One turn moves every row onto another: examples first, then more rows asked
Q_204: [  6  13  26   1   3  12  19  -5  -9  -5   2  -4   6  -3  -6   1   3  12
 -33  -2  11  21 -14 -51  12  10 -23  -8   5  16 -13  -7   4  23  -3  20
  17   3 -50   9   7   8  14  31   3   0  -3  -8  -7 -25   0 -13  14 -22
  -1  -3   6  57  -7 -54   8 -17   6]
Q_340: [ 23 -24  19  -8 -14 -14  15  -9 -17 -13  -2  29   8 -22   4   7  -1  32
 -32   9  -1  20  31   4  -9  10 -15   2   2  13 -32  -2   8  -6   3  23
   1 -33 -10 -35   1   9  46  15  -6   1  10  -7  11 -28  42  12  13 -19
   1 -15  -9   8  -6 -42  -3  26  -8]
Q_900: [ 22  -6  21   1  18 -12  16  -6 -30 -11   8 -19 -15 -11   5  13 -26  12
 -44   0  -3  14 -47  32 -16   7 -15  -9  -1   5 -41  -8  -2 -16  -7  15
  25  22  16   2   4  11 -11 -24  -3  -5  -9  17  32   6  -5   7   8 -28
   5  -6  -6 -21  -4 -15 -25  12   1]
Q_677: [ 18  -8  23   0  19 -10  15  -2 -31  -9   9 -18 -15 -13   7  14 -23   8
 -41   9  -8  17 -42  34 -11   5 -14  -3  -3   5 -43 -13   0 -20 -10  17
  36  21  19   1   4  13 -14 -21  -6  -5  -7  21  28   3  -1   6  14 -26
   6  -4  -9 -21  -6 -14 -25   4   3]
Q_672: [  4  11  26   1   3  18  19  -2 -10  -5  -2  -2   3  -3  -6   1   4   9
 -31   0   3  22 -13 -51  13   8 -25  -7   6  13 -11  -7   4  18   0  20
  19   4 -49   9   6  10  11  29   0   1  -4  -5 -11 -25   0 -13  16 -23
  -1  -4   2  56 -11 -55  11 -20   7]
Q_158: [ 21  -6  22   1  20 -10  18  -6 -27 -10  10 -21 -13 -12   9  15 -26  11
 -46   3  -3  17 -46  33 -16   7 -13  -7  -3   6 -42  -9  -2 -15 -12  13
  31  22  16   0   5   9 -13 -21  -2  -5  -7  15  34   3  -4   6  14 -28
   5  -4  -5 -20  -2 -13 -29  12   3]
Q_598: [ -3  32  23  -8  11  -8  26  -9  25  -1   2   5  14 -17   5   9  22 -15
 -25 -10  26  21  -4 -11  -5  -2 -25 -10  -9  16 -27  -2 -11   9   6  19
  13  31   0  -4   5   7 -15 -39  16  -1 -13  26  38   8  12   3  11 -22
   2  -4   3  42   1   3   6 -19  -4]
Q_298: [ 24 -24  21  -9 -13 -14  17  -7 -16 -13   2  28  10 -20   7   9  -1  33
 -33   8  -1  24  32   4  -7  12 -15   5  -2  13 -33  -3  10  -6  -2  23
   7 -34  -8 -35   3   9  48  18  -3  -4   8  -7  10 -30  42   9  17 -18
   4 -13  -8   8  -3 -40  -5  26  -7]
Q_186: [  4  13  25   2   3  17  18  -3 -11  -7  -4  -2   3  -4  -8   2   4  10
 -31  -1   5  20 -14 -51  14  10 -23  -8   8  13 -11  -7   6  18   3  21
  15   4 -49   9   5   8  12  28   0   2  -3  -5 -11 -25  -2 -12  15 -23
  -2  -3   4  55 -10 -56  13 -16   5]
Q_166: [ 22 -24  20  -8 -15 -13  16  -7 -19 -14  -2  28   9 -21   5   9   1  32
 -35  12  -4  22  31   4  -7  11 -18   5   1  13 -32  -3  11  -6   1  22
   6 -31  -9 -33  -1  11  48  15  -7  -3   9  -7  13 -28  41  12  16 -20
   2 -14 -10   7  -5 -42  -1  26  -7]
Q_139: [ -5  30  26  -8  13  -3  22  -6  22  -1   0  10   8 -16   3   8  26 -21
 -22  -3  16  21  -2 -12  -1  -4 -26  -6  -7  13 -24  -5 -10   4  10  24
  15  31   0  -4   1   9 -17 -43   9   0 -12  29  34  10  10   3  10 -19
   1  -3  -1  41  -7   0  14 -26  -7]
Q_210: [ 19  -5  18   3  19  -9  14  -5 -31 -10   5 -15 -16 -11   5  12 -23  11
 -42   5  -8  14 -46  33 -15   4 -14  -9   1   5 -39  -8  -1 -19  -5  15
  28  24  17   0   1  11 -13 -25  -6  -1  -6  18  32   7  -5   7   9 -27
   4  -4  -8 -20  -6 -16 -25  11   2]
Q_377: [  3  13  25   3   1  16  18  -3  -9  -8  -4  -4   4  -3  -7   0   3  12
 -31  -3   7  19 -15 -52  12  11 -25 -10   7  15 -10  -5   2  20   3  21
  12   4 -51   9   4   8  11  29   0   4  -3  -7  -9 -23  -1 -12  14 -24
  -2  -4   3  55  -9 -57  11 -14   3]
Q_911: [ -5  32  25 -10  13  -6  27  -9  27  -2   2   5  14 -17   7  11  23 -18
 -24  -6  22  23  -2 -11  -2  -3 -25  -5 -11  16 -28  -6 -11   7   3  21
  18  30   0  -3   6   6 -15 -38  14  -1 -13  29  36   6  12   1  13 -20
   5  -5   1  42  -2   6   7 -24  -3]
Q_871: [ 14  14  18  -4   9   3  18   2 -28  -9  -8   1   5 -25   4   4 -58 -40
 -29   0  -6  16  15  -7 -23 -11 -14  -8   3  13 -45   1 -14 -39  12  16
  12  14  16 -25  -5  16   3  37  -3   4   0  -5 -35  -4  32   4  16 -17
  -2   1   4  -4 -13 -23  27   2  -4]
Q_297: [ 18  -8  23   1  19  -7  15  -3 -32 -11   8 -16 -17 -12   5  12 -22  10
 -42   8 -11  15 -44  34 -14   5 -15  -7  -1   4 -40 -11   0 -19  -7  16
  33  21  19  -1   1  13 -15 -24  -8  -3  -8  19  30   6   0   6  11 -26
   5  -4 -10 -21  -8 -17 -24   6   2]
Q_524: [ 15  11  18  -8  10   2  21   1 -21  -7  -3  -5  11 -23  11   7 -59 -41
 -33  -3   1  22  16  -8 -22  -9 -11  -6  -4  14 -47  -3 -14 -36   2  14
  19  12  20 -22   0  13   4  44   4  -1  -2  -4 -34 -10  35   3  20 -16
   1   2   7  -4  -8 -16  22  -1  -1]
Q_746: [ 24 -24  20 -10 -14 -13  16  -7 -17 -14  -1  27   8 -21   7  10   0  32
 -31  10  -2  22  30   3  -6  10 -17   3   0  13 -31  -4  10  -6  -1  21
   7 -33  -8 -34   2  11  48  16  -7  -3   8  -5  10 -30  42  11  16 -19
   3 -14  -7   8  -5 -41  -4  23  -7]
Q_779: [ 18  17  10  -6   8  -9  26  -9 -18  -7  -7  -5  15 -22   9   6 -67 -32
 -37 -16  15  19   9  -6 -30  -5 -10 -16   0  16 -44   4 -17 -26   5   6
  -1  16  13 -21   2   6   8  45  13   1  -7 -15 -23  -7  29   3  14 -21
  -1   0  13  -2   3 -17  13  13  -1]
Q_650: [ 19 -11  23  -2  21 -11  16  -3 -28 -11  12 -21 -11 -12   9  14 -23   9
 -44   4  -5  18 -42  33 -14   8 -13  -7  -3   4 -43 -11  -1 -18 -14  15
  38  20  20   1   6  11 -14 -22  -2  -7 -10  17  29   1   0   6  12 -25
   7  -5  -5 -22  -2 -14 -27   7   3]
Q_908: [ 25 -23  19  -9 -14 -15  18 -10 -17 -14  -1  28   7 -21   4   9  -2  35
 -34   7  -1  23  27   3  -9  10 -14   3   1  12 -31  -1  10  -2   1  20
   1 -32 -10 -35   2  10  49  16  -4  -1  10  -8  12 -28  41  11  14 -18
   2 -15  -6   7  -3 -40  -4  30  -8]
Q_587: [ 17  17  12  -1   7   2  19  -1 -26  -7 -12   3   3 -25   3   4 -63 -36
 -32  -5   0  12   8  -6 -28 -13 -12 -15   8  13 -44   5 -16 -35  21  15
  -3  16  14 -25  -5  13   6  35  -2   8  -1  -8 -28   4  26   5  11 -22
  -5   0   4  -3 -13 -26  28  10  -6]
Q_354: [  4  13  23   2   0  12  19  -5  -9  -5  -1  -3   5  -4  -7   2   1  14
 -32  -2   9  20 -15 -51  11  11 -23 -10   8  14 -11  -5   2  22   0  20
  14   3 -50  10   7   7  12  30   2   2  -4  -9  -8 -25  -1 -13  14 -21
  -2  -5   6  56 -10 -57   9 -14   5]
Q_758: [ -3  31  24  -6  13  -4  24  -8  22   1  -2  10   9 -17   1   9  22 -17
 -24  -6  21  16  -2 -11  -2  -4 -26  -9  -4  15 -25  -3 -11   7  12  22
  11  31  -1  -5   2   7 -15 -45   8   3 -11  28  37  12   8   4   7 -22
   1  -5  -1  43  -7   1  13 -21  -6]
Q_257: [ 24 -25  19  -9 -14 -15  19 -10 -16 -14   0  26  10 -20   6  10  -1  33
 -34   6   0  25  30   5  -9  12 -14   2  -2  12 -32  -2   9  -2  -1  20
   4 -32  -9 -35   2  10  49  19  -4  -3   8 -11  12 -29  42  10  14 -21
   1 -15  -7   9  -3 -40  -6  27  -8]
Q_309: [  4  13  25   0   1  14  19  -4  -9  -5   0  -3   7  -4  -5   0   4  10
 -31   0   7  23 -12 -52  13  11 -24  -6   4  13 -13  -8   5  20  -3  21
  20   4 -47   9   7   9  12  29   1  -2  -4  -5 -10 -27   0 -15  14 -21
  -2  -4   5  56  -8 -53   9 -18   4]
Q_801: [ -7  30  27 -10  14  -3  23  -6  25   0   1   7  12 -17   5   9  26 -21
 -22  -5  20  22  -1 -11   0  -3 -26  -6  -9  16 -28  -5  -9   3   5  23
  20  29   2  -4   5   8 -15 -40  10  -1 -12  31  33   5  12   1  14 -18
   3  -3   0  39  -6   3  10 -26  -3]
Q_188: [ 18  19  10  -1   7  -6  22  -6 -24  -7 -12  -1   8 -25   4   5 -69 -30
 -36 -14  10  13   6  -3 -29  -9 -11 -18   5  16 -45   6 -17 -26  16  10
 -11  18  10 -21  -3  10   7  39   7   6  -3 -16 -22   1  27   7   9 -24
  -4  -1  10  -2  -5 -22  20  16  -5]
Q_285: [ -4  33  22  -7  12  -6  25  -9  24  -3   0   7   9 -19   1  11  21 -16
 -26 -10  24  19  -4 -10  -6  -5 -26 -12  -5  16 -26  -1 -11   9  10  18
   8  31  -1  -3   5   5 -14 -43  13   0 -13  27  40  10   8   2  10 -22
   1  -5   1  42  -4   2  11 -17  -6]
Q_901: [ 19  12  18 -10   8  -5  28  -5 -18  -8  -1 -10  17 -23  14   7 -64 -37
 -33 -10  11  23  12  -7 -24  -6 -11 -10  -5  16 -48   0 -19 -30  -2  10
  15  12  18 -22   5   8   6  49  13  -3  -5 -12 -30 -11  34   2  20 -18
   0   1  11  -3   0 -13  15   4   2]

Q_210 goes to Q_297
Q_298 goes to Q_257
And these:
Q_587 goes to Q_871

One turn moves every row onto another: examples first, then more rows asked
Q_850: [ -4  28   0   9   4 -10  -1  24  -1  -6  19   9   2  -6 -23  24  -8  26]
Q_101: [ -3  20  22   4  -6   8   5   9  15  12   2 -32   4 -31  21   9 -11   0]
Q_635: [-12  15  37  -2  10  -2   3 -11   4   8  12   9 -15   1  -6 -27  13  24]
Q_199: [  0   4 -15  19 -36 -17  -6   4 -16   2   5  16 -10  -4  -8 -15  25 -17]
Q_615: [  0  22  29  15  22  -3  11 -11 -11 -11  -8  10 -11 -17 -11 -19   5  10]
Q_620: [  2  13  -5  10 -45 -13   4   0  -3   8  21  10  -3   8  -2  -4  34 -11]
Q_80: [ 16   6 -10  10 -33  -8  11  -1 -11   3  11  13   4 -11   3  -5  32 -27]
Q_982: [ -2  19  44  -5   2  17  15 -18  -3  -2   8   3   2 -23  -4 -12  15  12]
Q_171: [-10   2  -5  10 -18   2  -5  11  -8 -10   5  27 -20   4   3  17  13 -45]
Q_192: [11  7 14  2 17 14  5 -2 -9 -9  5 28  1 25 10 23  2 -7]
Q_346: [-14  18  16   7  -2  -8  -8  17  22  21   7 -28 -14 -11  19  -1 -12  12]
Q_262: [ 12  11  -1 -16  17  -2   7  24  12  16  36  12   6 -14   0  11   5  19]
Q_595: [-11   5  24   2 -12  29 -12  -5 -15 -11   3  22   6  18  -4  25   0   8]
Q_573: [  1   4  -1  -7   0  13 -10  22 -11   3  15   8  11 -43 -17  11  -6  15]
Q_927: [ -8  -8   0  18   3 -17  -3   1  23  11 -22  -4   2 -23  -6 -13 -15 -16]
Q_684: [ -2 -17   9  -9  10  25 -18   3 -15   3   3  31  -6  11  10   4   1  -1]
Q_579: [-12   3   5  -2 -28  14   1   7  -2  -5  17  19 -10   1   7  22  22 -41]
Q_511: [-24   0  14  10 -22 -14  -4  -1  38  19   0 -12   5   2  -9  -2  -6   5]
Q_842: [ -5  21   8  20   9  -9  -2  16  10   7 -10 -26 -11 -25  14   2 -20   0]
Q_474: [  4   5  15   5  -8  -5  22  -8  36  13  -3 -12  22 -19   4   8  -2 -17]
Q_123: [-20   0   1   1 -28   4 -11  13   0   1  18  24 -23  15   6  13  19 -33]

Q_346 goes to Q_101
Q_595 goes to Q_192
And these:
Q_850 goes to Q_262
Q_80 goes to Q_199
Q_123 goes to Q_579
Q_615 goes to Q_635
Q_474 goes to Q_927

